Here are some points, each followed by its number:
[-0.37  1.23 -0.46  0.33  0.46 -0.09 -1.52 -0.96 -0.17  0.64 -1.91 -1.41  1.38  0.40 -0.33  1.63  0.77  2.04  1.28  0.56  0.12  0.00 -0.16 -0.34  0.43 -2.45  0.14  0.76  0.15] 0
[ 0.13 -0.50  1.66 -1.07  1.29 -0.80  2.28 -0.09  1.60  0.99  0.54 -2.30 -1.10 -1.60 -1.28  0.79 -0.95  0.51  1.30 -0.32 -1.68  0.14  0.52 -0.63  0.17 -0.58 -1.29 -2.46 -0.49] 1
[-1.40  2.39 -1.43  0.31  0.73  0.60 -1.36 -1.64  0.57  0.02 -0.67 -0.42  0.38  1.25 -1.41  1.77 -0.12  1.78  0.45  0.71  0.09 -1.22 -0.99 -2.38 -0.35 -2.28 -0.07  0.47 -0.01] 2
[-0.63  0.11 -0.22 -0.83  0.35 -0.07  0.82  0.16  1.51 -0.23  2.25  0.74 -1.58 -0.10 -1.65 -0.05 -1.64 -1.58 -0.55  0.20 -0.59 -1.81 -0.61 -1.02 -0.42  1.32 -0.23 -0.39 -0.03] 3
[-0.45  0.58 -1.40 -0.12  0.19 -0.33 -3.71  0.50 -0.38  1.14 -1.06 -0.07  2.66  0.68  0.00  0.66  0.87 -0.37  0.82  1.55  1.03 -1.77 -0.23  1.65  1.51  0.00  1.36  3.99  2.10] 4
[-0.64  0.78 -1.01  0.21  0.18  0.05 -1.82 -0.17  0.17  0.30 -0.41  0.10  0.87  0.50 -0.60  0.62  0.16  0.01  0.19  0.60  0.57 -1.05 -0.42  0.01  0.31 -0.44  0.70  1.89  0.72] 5
[-1.68  1.46 -1.53  0.16 -0.59  0.79 -0.20 -0.60  0.36 -1.52  1.98  2.47 -1.27  1.62 -1.51  0.06 -1.23 -0.53 -1.45  0.36  0.56 -2.15 -1.17 -2.10 -1.14  0.73 -0.09  0.34 -0.40] 6
[-0.41  1.09 -1.07  0.48 -0.17  0.48 -1.81 -0.34 -0.47  0.10 -0.87  0.22  1.26  1.06  0.26  0.40  0.49  0.71 -0.17  0.57  0.72 -0.11 -0.20 -0.02  0.30 -0.65  0.42  1.60  0.61] 7
[-1.45  2.57 -1.61  0.49  0.44  0.46 -2.08 -1.62  0.32  0.20 -1.05 -0.46  0.99  1.41 -1.24  2.01  0.09  1.97  0.49  1.02  0.46 -1.18 -1.06 -1.86 -0.13 -2.44  0.21  1.23  0.24] 8
[ 0.23  0.57  2.22 -1.67  3.04 -0.76  2.14 -0.66  2.96  3.07 -0.24 -5.03 -0.45 -2.11 -1.65  1.62 -1.11  2.03  2.31  0.13 -2.37  0.48  0.99 -1.22  0.96 -2.01 -1.67 -2.77  0.34] 9
[-1.34  1.79 -2.24  1.28 -0.81  0.78 -1.96 -1.36 -0.99 -1.34 -1.33  1.38  0.69  2.03 -0.75  1.51  0.56  1.73  0.11  0.47  0.98 -0.76 -1.41 -1.42 -0.96 -2.00  0.64  0.94 -0.67] 10
[ 0.05  0.48  0.11  0.76 -0.18  0.27  0.45 -0.93 -0.63 -0.78 -0.88 -0.11 -0.43  0.22  0.20  0.41  0.51  1.14 -0.11 -0.32  0.03  0.86 -0.20 -0.99 -0.65 -1.26 -0.25 -1.08 -1.04] 11
[ 0.99 -2.01  0.80 -0.95  0.14 -0.90  0.07  1.85  0.15  0.94  1.08  0.17  0.27 -1.22  0.58 -1.16 -0.04 -2.47  0.22  0.15 -0.19 -0.60  0.67  2.63  1.21  2.60  0.27  0.86  1.25] 12
[-0.46 -0.06 -0.27 -0.59  0.15 -0.44 -0.67  0.47  0.48  0.33  0.58  0.03  0.25 -0.19 -0.66  0.20 -0.33 -0.86  0.29  0.52 -0.04 -1.35 -0.14  0.43  0.35  0.63  0.22  0.99  0.75] 13
Which two points above are nearest to each new point? Their numbers follow each, nearest first.
[ 0.95 -1.81  0.67 -0.72 -0.34 -0.64  0.60  1.46 -0.25  0.30  0.78  0.41 -0.02 -0.94  0.80 -1.14  0.17 -2.00 -0.19 -0.15 -0.14 -0.02  0.47  2.07  0.77  2.09  0.21  0.37  0.62] 12 13
[ 1.02 -1.62  0.92 -0.64 -0.04 -0.65  0.59  1.05 -0.07  0.50  0.56  0.01 -0.09 -1.05  0.75 -0.95  0.06 -1.52  0.06 -0.16 -0.29  0.14  0.48  1.81  0.82  1.67  0.20 -0.03  0.50] 12 13
[ 0.90 -0.61  2.38 -0.64  0.78 -0.16  4.50 -0.98  1.01  0.01  0.82 -1.76 -2.58 -1.51 -0.01 -0.10 -1.06  0.99 -0.08 -1.24 -1.84  1.87  0.39 -1.86 -0.80 -0.48 -1.85 -5.00 -1.83] 1 11
[-1.26  0.56 -1.77  0.23 -0.80  0.77 -0.88  0.47  0.45 -1.22  2.10  2.68 -0.92  1.32 -1.19 -0.57 -1.31 -1.62 -1.66  0.29  0.92 -2.14 -1.21 -0.61 -0.72  1.57  0.68  1.10 -0.04] 6 3
[ 0.38  0.16  0.44  0.81 -0.55  0.16  1.14 -1.05 -0.90 -0.96 -0.81  0.12 -0.67  0.18  0.62  0.10  0.53  1.25 -0.40 -0.55 -0.11  1.48 -0.11 -1.08 -0.95 -1.21 -0.35 -1.71 -1.46] 11 7
[ 1.07 -1.83  0.70 -0.65 -0.17 -0.70 -0.02  1.46 -0.44  0.69  0.26  0.06  0.64 -1.06  1.10 -1.03  0.50 -1.80  0.06 -0.08 -0.02  0.16  0.58  2.33  1.06  1.89  0.34  0.73  0.87] 12 13
[ 0.88 -1.46  1.30  0.40 -1.24  0.28  2.55  0.37 -1.28 -1.53  0.88  1.37 -1.28 -0.28  1.81 -1.99  0.14 -0.67 -1.31 -1.35 -0.03  2.18  0.80  0.38 -0.99  1.50 -0.58 -1.86 -1.08] 11 12
[ 1.35 -2.14  1.14 -0.59 -0.31 -0.73  1.12  1.40 -0.23  0.33  0.78  0.33 -0.29 -1.16  1.01 -1.28  0.23 -2.04 -0.23 -0.33 -0.29  0.40  0.69  1.94  0.84  2.20  0.09 -0.23  0.41] 12 13
[ 0.05 -0.61 -0.06 -0.14 -0.10 -0.19  0.06  0.59 -0.16 -0.16  0.26  0.33 -0.14 -0.12 -0.01 -0.29 -0.03 -0.37  0.15 -0.24  0.02 -0.13  0.06  0.47 -0.26  0.56 -0.09  0.03  0.09] 13 11
[ 0.82 -1.33  1.61  0.38 -0.21 -0.38  1.81  0.12 -0.51 -0.57  0.00 -0.43 -1.01 -0.95  1.36 -1.37  0.27 -0.12 -0.40 -1.07 -0.49  1.97  0.97  0.17 -0.70  0.34 -0.23 -1.64 -0.92] 11 1
[ 0.81 -1.23  0.97  0.15 -0.87  0.18  1.98  0.41 -0.84 -1.02  0.82  0.97 -0.90 -0.24  1.53 -1.84  0.06 -0.49 -1.10 -0.96  0.07  1.68  0.81  0.28 -0.63  1.38 -0.42 -1.35 -0.64] 11 12
